128 stands for zero in the data rows.
Here are some points:
118,219,158,157,45,82,155,151,199,126,114,222,59,153,163,55,99,133,114,141,101,174,135,125,126,95,162,88,104,178,69,144
121,82,124,135,185,126,81,144,94,127,100,111,59,127,87,92,151,152,74,138,135,161,92,105,146,99,171,117,102,120,72,190
71,136,167,164,125,128,128,141,173,86,134,173,166,113,135,141,112,181,121,144,65,97,84,58,86,151,137,185,96,98,167,113
154,175,80,120,72,123,130,121,93,134,170,142,130,174,147,151,126,106,129,129,143,83,23,157,136,112,158,99,71,148,21,94
158,161,113,128,161,115,101,116,169,131,140,105,110,132,116,113,110,157,118,108,139,202,115,93,129,84,104,150,89,201,60,155
126,100,126,159,42,132,108,63,198,119,61,238,66,141,171,164,126,115,164,104,76,216,122,153,135,77,76,166,23,205,96,150
204,57,89,208,211,202,80,176,63,192,117,83,222,107,58,153,131,138,101,170,139,15,118,135,46,64,93,156,149,36,203,120
150,83,112,125,91,112,105,141,168,141,145,166,104,144,177,171,154,92,89,128,144,195,160,183,191,126,152,181,60,195,93,90
200,123,67,159,124,197,106,115,77,151,127,147,170,116,86,127,93,190,109,181,30,0,139,116,122,99,57,116,167,54,166,77
120,149,91,148,139,174,140,176,65,162,120,172,125,90,107,113,139,96,148,167,150,121,111,121,116,135,104,108,171,116,148,160
83,133,149,150,112,150,104,112,99,157,122,193,141,155,181,164,120,208,101,144,122,172,128,126,157,111,160,174,68,180,88,184
108,121,154,162,154,102,114,93,111,113,72,145,143,86,151,111,97,182,165,165,182,48,149,108,106,121,122,154,166,78,105,147
219,97,91,86,196,167,58,203,52,212,104,123,129,108,41,127,154,202,111,136,83,58,139,168,71,145,112,168,139,12,144,116
159,127,190,99,129,149,127,139,209,143,99,157,109,77,150,135,140,162,121,145,119,80,209,170,80,144,127,160,117,148,147,107
138,194,238,149,106,26,216,121,30,143,41,222,158,112,57,156,123,139,127,103,173,69,175,158,79,96,123,72,232,180,100,93
78,206,152,144,60,55,255,153,148,175,150,193,107,107,85,115,153,142,138,72,117,179,113,147,103,193,124,78,172,179,44,98
127,156,104,150,168,181,86,165,133,71,96,69,164,131,121,85,166,105,138,155,93,109,134,102,173,110,62,137,178,72,216,145
143,163,158,155,96,76,197,167,97,175,88,113,196,100,154,140,137,91,163,76,130,81,66,162,96,147,70,61,194,138,138,52
66,116,160,138,85,188,108,150,144,92,200,132,115,137,124,106,91,135,100,129,113,218,156,89,146,111,179,210,74,134,138,177
75,176,115,101,133,27,158,142,211,140,119,126,120,161,148,98,67,70,135,36,161,244,76,111,143,124,119,13,147,221,62,163
121,150,126,103,123,178,104,129,103,119,95,191,107,183,166,163,136,219,115,150,74,78,182,194,148,105,126,187,113,8,64,122
140,84,116,117,161,169,102,93,194,123,56,125,71,187,120,34,66,88,138,117,125,147,90,115,217,169,157,203,61,191,74,161
37,192,153,122,56,89,152,93,159,98,53,179,134,118,136,78,120,122,107,101,112,186,90,138,102,110,127,92,125,175,78,109
90,154,166,148,22,81,153,81,206,83,155,153,52,166,103,94,114,91,77,174,96,212,124,163,169,77,210,130,6,213,51,220
140,37,106,106,188,164,39,124,128,112,196,108,176,116,144,174,146,75,107,68,167,132,155,94,189,69,118,155,124,93,166,170
194,99,43,115,161,173,91,224,54,138,185,104,219,108,109,117,184,206,149,115,95,37,145,132,135,146,99,127,158,66,194,156
52,156,131,92,122,124,131,94,114,143,139,134,181,135,191,196,119,221,140,155,85,221,151,127,183,124,140,137,96,144,62,77
152,116,131,132,185,186,70,194,142,109,118,98,114,128,110,156,78,128,155,119,148,128,96,162,111,122,122,186,148,135,166,110
161,58,63,119,128,147,58,152,102,65,187,87,139,77,111,171,108,119,142,172,151,101,166,122,146,41,72,135,146,29,202,158
109,100,137,110,67,140,166,162,110,106,57,103,106,148,110,87,103,161,133,124,107,117,129,182,124,208,106,160,137,85,72,119
241,63,100,111,97,218,54,74,43,119,124,112,128,84,106,126,152,124,165,144,170,29,150,132,129,144,84,127,172,128,141,114
98,146,150,137,144,123,209,116,200,140,145,122,133,176,156,92,120,100,154,117,190,255,63,161,139,118,149,25,144,162,92,131
156,144,149,131,80,128,159,143,178,139,148,144,80,94,97,85,116,127,121,99,81,71,86,121,124,188,86,148,108,69,68,80
72,178,159,136,100,147,170,134,137,77,112,130,112,169,117,163,84,112,162,132,139,110,149,128,121,130,60,105,216,118,115,70
86,132,156,130,141,69,255,196,24,149,79,169,158,101,74,148,136,140,170,91,115,66,106,108,142,213,163,28,255,49,68,78
65,155,191,122,74,0,231,131,185,102,144,187,111,122,143,98,127,104,169,25,43,245,127,146,139,149,130,57,159,167,28,110
168,96,76,163,86,228,38,151,74,178,97,87,120,96,77,192,231,72,144,83,176,2,129,164,139,155,113,122,153,62,173,143
157,77,133,181,210,150,53,136,173,65,158,67,123,158,116,156,105,98,112,95,154,135,134,130,145,96,33,129,148,162,178,170
108,145,161,180,103,98,108,138,166,99,156,144,74,130,147,71,129,200,144,153,123,134,142,77,194,112,228,157,50,110,132,215
181,91,166,123,147,173,11,139,117,103,104,105,148,185,136,93,147,106,169,134,163,92,128,141,142,51,121,172,156,133,204,126
171,128,164,88,118,140,99,59,141,94,150,150,140,128,162,165,139,181,163,171,145,161,170,121,127,136,124,180,54,225,145,104
183,152,83,130,114,147,122,114,187,150,152,135,115,179,87,115,79,188,102,139,107,119,153,117,120,85,88,145,145,114,97,118
185,86,114,124,233,236,95,159,8,136,136,144,103,27,134,174,187,160,123,175,94,55,116,106,134,192,83,104,167,60,179,140
145,136,101,121,114,137,188,84,97,157,131,106,170,183,83,114,135,110,133,148,130,138,109,133,108,149,159,115,135,149,154,148
148,74,156,142,99,165,143,78,47,104,100,211,141,156,153,98,159,177,112,158,47,15,178,93,117,177,47,91,75,119,93,133
Here are 38 more points, each followed by its number:
73,205,207,140,72,0,231,62,214,54,139,255,62,203,101,132,92,135,153,91,201,255,175,160,121,157,197,112,55,224,11,186 0
142,207,158,143,91,0,229,147,111,195,68,127,182,78,92,153,168,97,206,142,137,49,77,213,9,171,174,41,255,131,160,0 1
145,111,195,126,128,161,124,113,176,141,138,119,125,161,166,134,107,119,103,62,120,184,117,130,139,130,131,123,96,200,134,174 2
92,135,68,29,135,92,100,76,171,70,139,150,51,207,162,92,154,62,84,146,146,235,78,54,159,104,155,173,75,236,87,148 3
150,226,103,89,90,40,200,130,147,149,123,146,163,76,100,81,130,152,178,40,137,114,114,132,83,161,42,77,205,128,95,106 4
160,72,82,81,221,121,106,176,93,116,158,63,108,53,164,137,146,54,230,127,147,155,155,151,92,105,103,62,166,116,201,184 5
105,125,95,118,128,138,106,94,202,63,160,86,84,130,153,155,129,148,109,171,125,255,149,100,113,52,132,144,56,255,126,171 6
132,105,123,133,143,79,213,158,95,171,181,128,209,153,65,129,166,113,133,99,151,78,101,183,32,123,86,85,200,117,165,99 7
162,126,125,113,205,216,80,116,116,100,123,117,92,208,91,134,165,134,85,105,156,136,152,104,134,124,87,188,122,98,151,185 8
173,71,40,163,199,187,113,110,0,113,170,79,123,132,97,148,141,159,124,176,96,0,161,175,123,153,98,170,150,48,237,131 9
108,21,184,160,179,150,35,67,131,94,122,124,127,139,107,129,153,125,73,141,138,128,182,45,225,114,137,174,17,137,172,179 10
137,141,99,163,185,222,127,196,87,185,100,127,163,86,90,113,136,183,149,187,100,0,120,78,126,147,127,111,177,12,213,104 11
53,181,154,161,113,52,187,107,126,109,117,175,109,155,117,126,36,95,64,91,126,236,82,101,115,172,164,129,156,238,49,62 12
189,165,136,111,163,122,110,128,69,173,131,143,132,140,98,133,149,129,185,184,102,38,154,131,131,202,70,101,184,82,166,78 13
103,147,110,111,124,128,126,104,128,131,64,181,157,91,127,102,155,130,82,100,151,139,159,84,152,80,166,143,59,163,108,100 14
172,171,145,129,146,122,170,109,160,126,144,167,126,147,119,115,166,147,109,146,120,75,82,136,133,176,115,116,74,141,145,122 15
123,59,105,140,172,156,87,122,133,61,173,91,143,150,124,89,181,128,139,180,116,112,201,113,203,111,145,156,148,112,255,139 16
204,44,118,175,167,166,28,146,116,106,110,47,154,99,103,124,140,66,148,165,109,89,33,130,73,141,88,108,231,45,231,106 17
114,137,139,143,88,205,50,93,129,98,140,200,33,186,170,142,151,166,133,167,48,155,164,78,254,128,120,208,0,140,100,189 18
108,163,149,162,97,62,185,154,144,123,124,189,152,137,148,148,114,147,104,138,117,156,97,182,149,106,187,110,128,82,97,111 19
185,161,115,96,148,145,94,164,69,149,139,171,255,126,95,149,111,160,109,190,110,38,146,134,76,143,71,114,184,42,205,55 20
104,147,119,138,118,91,214,108,140,145,218,90,124,82,86,137,141,120,99,144,113,189,84,124,120,109,40,138,187,122,100,118 21
88,232,205,60,92,68,200,125,163,120,70,148,89,186,188,88,125,118,131,114,132,245,147,172,129,137,176,78,82,183,0,125 22
112,161,129,141,152,158,140,124,71,101,79,171,119,109,152,124,66,137,109,185,118,41,68,138,142,127,94,191,100,91,58,113 23
109,61,146,129,144,84,74,131,148,193,180,103,154,92,150,121,116,128,85,161,198,93,63,78,189,127,102,158,153,157,156,150 24
76,17,162,149,182,182,49,106,212,110,162,59,116,139,189,97,99,65,168,131,150,219,101,173,159,73,123,98,95,185,174,182 25
81,58,144,133,198,86,125,184,129,120,103,130,155,71,111,120,121,100,187,171,162,147,150,93,83,112,160,117,151,109,161,92 26
104,51,97,63,175,136,78,128,231,90,224,94,111,113,145,168,70,84,97,108,110,236,99,86,177,78,156,82,30,123,175,199 27
168,76,128,97,161,188,73,204,74,120,158,110,165,77,149,168,195,97,84,201,120,69,139,157,99,64,90,204,82,78,207,114 28
173,104,93,80,129,176,54,83,176,135,110,84,98,138,141,117,134,84,86,147,118,166,145,111,135,120,124,99,88,161,174,146 29
143,113,72,162,186,172,149,204,52,158,145,71,134,144,95,172,115,147,171,159,162,0,160,143,109,135,101,152,182,23,211,104 30
148,72,45,141,148,159,125,106,183,131,180,67,114,130,96,108,107,102,183,127,123,123,136,103,170,162,166,142,72,74,146,161 31
183,108,68,178,115,98,124,72,107,141,106,160,151,114,149,144,151,142,170,75,206,70,64,67,143,124,140,83,167,133,105,158 32
53,160,108,120,136,91,216,101,186,174,83,148,158,145,75,183,43,107,108,80,140,172,86,139,122,143,216,140,214,150,116,99 33
156,76,91,135,236,191,72,136,86,230,123,48,155,85,72,113,104,141,137,227,209,10,139,141,150,152,41,187,162,26,185,105 34
89,199,205,149,82,115,185,96,174,106,91,90,91,139,119,97,110,108,151,73,106,254,161,163,88,129,167,111,94,212,87,108 35
150,141,95,168,146,174,93,135,49,176,114,149,168,137,100,149,100,154,175,148,117,4,196,151,76,162,99,106,155,41,144,58 36
101,168,150,163,135,146,168,142,119,153,76,144,113,126,62,177,113,177,147,176,95,98,125,154,222,132,149,155,101,77,72,72 37
Which three of these numbered points are nearest to each point below, looking only along the 3 directions in which the first points spread most? Their numbers follow each, nearest first.
125,102,152,57,110,126,91,52,179,86,118,104,92,145,236,108,105,110,83,100,112,255,155,191,185,189,186,122,44,194,80,152 > 3 6 2
87,183,161,135,75,53,203,109,90,149,134,169,133,121,158,101,129,163,143,59,116,116,76,180,130,151,177,126,153,193,61,127 > 19 33 12
198,82,121,68,183,207,76,155,20,152,152,99,101,102,76,158,150,145,152,116,94,0,189,170,154,198,77,149,222,39,155,98 > 11 30 20
112,82,136,117,166,197,76,165,169,106,145,57,101,150,146,116,157,100,127,146,116,158,166,96,177,86,148,165,105,160,167,193 > 29 31 10
202,126,78,82,136,232,129,191,69,181,168,81,186,104,102,116,142,187,182,129,141,0,112,69,137,133,43,127,221,30,161,127 > 30 11 20
183,79,83,155,155,238,50,94,109,77,151,48,184,157,102,159,193,124,144,179,155,98,121,89,141,60,118,186,139,136,242,173 > 16 28 8
134,97,87,140,140,167,91,64,130,125,126,110,151,111,140,129,109,82,102,160,175,119,188,52,158,13,114,173,124,158,192,129 > 31 8 29
114,67,121,90,110,155,27,75,192,89,101,206,48,113,169,149,152,193,116,149,54,188,176,32,172,86,158,184,1,107,144,169 > 18 10 6
115,190,93,107,106,91,146,99,145,171,140,153,136,108,167,90,62,153,134,173,149,164,94,100,118,134,166,98,161,156,66,158 > 19 14 21
62,227,178,156,116,55,255,100,156,174,108,196,77,177,116,112,110,177,79,137,121,173,112,98,77,132,236,96,100,211,84,184 > 22 12 35
45,254,145,190,92,20,227,148,153,79,117,172,131,145,126,119,157,47,91,59,65,237,112,187,116,184,138,108,161,165,89,143 > 12 33 35
129,117,89,98,134,121,214,143,124,120,82,108,151,82,74,216,119,120,144,111,125,122,113,141,112,113,106,70,221,63,142,106 > 7 32 26
104,67,140,98,185,161,72,100,164,112,196,12,98,97,173,138,136,83,105,103,241,227,122,166,186,37,134,122,101,157,140,193 > 25 27 29
151,114,150,127,73,102,93,62,118,128,101,152,60,109,168,118,110,151,156,148,106,194,149,156,139,101,101,177,100,118,104,136 > 14 15 2
125,86,119,67,83,108,150,152,91,146,145,133,121,138,183,161,149,158,174,152,154,21,157,202,85,158,86,96,189,81,135,90 > 13 36 20
157,103,131,136,136,110,147,92,125,119,87,138,77,147,188,134,111,118,159,103,128,112,153,188,136,113,149,145,151,87,74,97 > 15 14 37
129,180,184,114,90,114,75,97,117,91,155,151,96,142,119,136,114,157,110,154,81,167,125,126,187,105,164,101,92,158,156,84 > 14 15 2
124,128,104,144,163,142,67,125,136,50,159,148,151,87,207,132,187,109,100,139,149,122,195,100,127,157,114,110,56,122,172,169 > 31 8 29
83,215,169,133,138,125,167,79,142,129,141,100,72,174,128,148,136,71,136,115,147,217,110,133,133,142,173,113,124,181,54,169 > 35 12 2
99,103,151,201,80,140,123,141,164,107,152,136,94,174,143,160,119,137,92,125,126,172,145,117,158,159,107,114,91,121,131,139 > 14 2 15
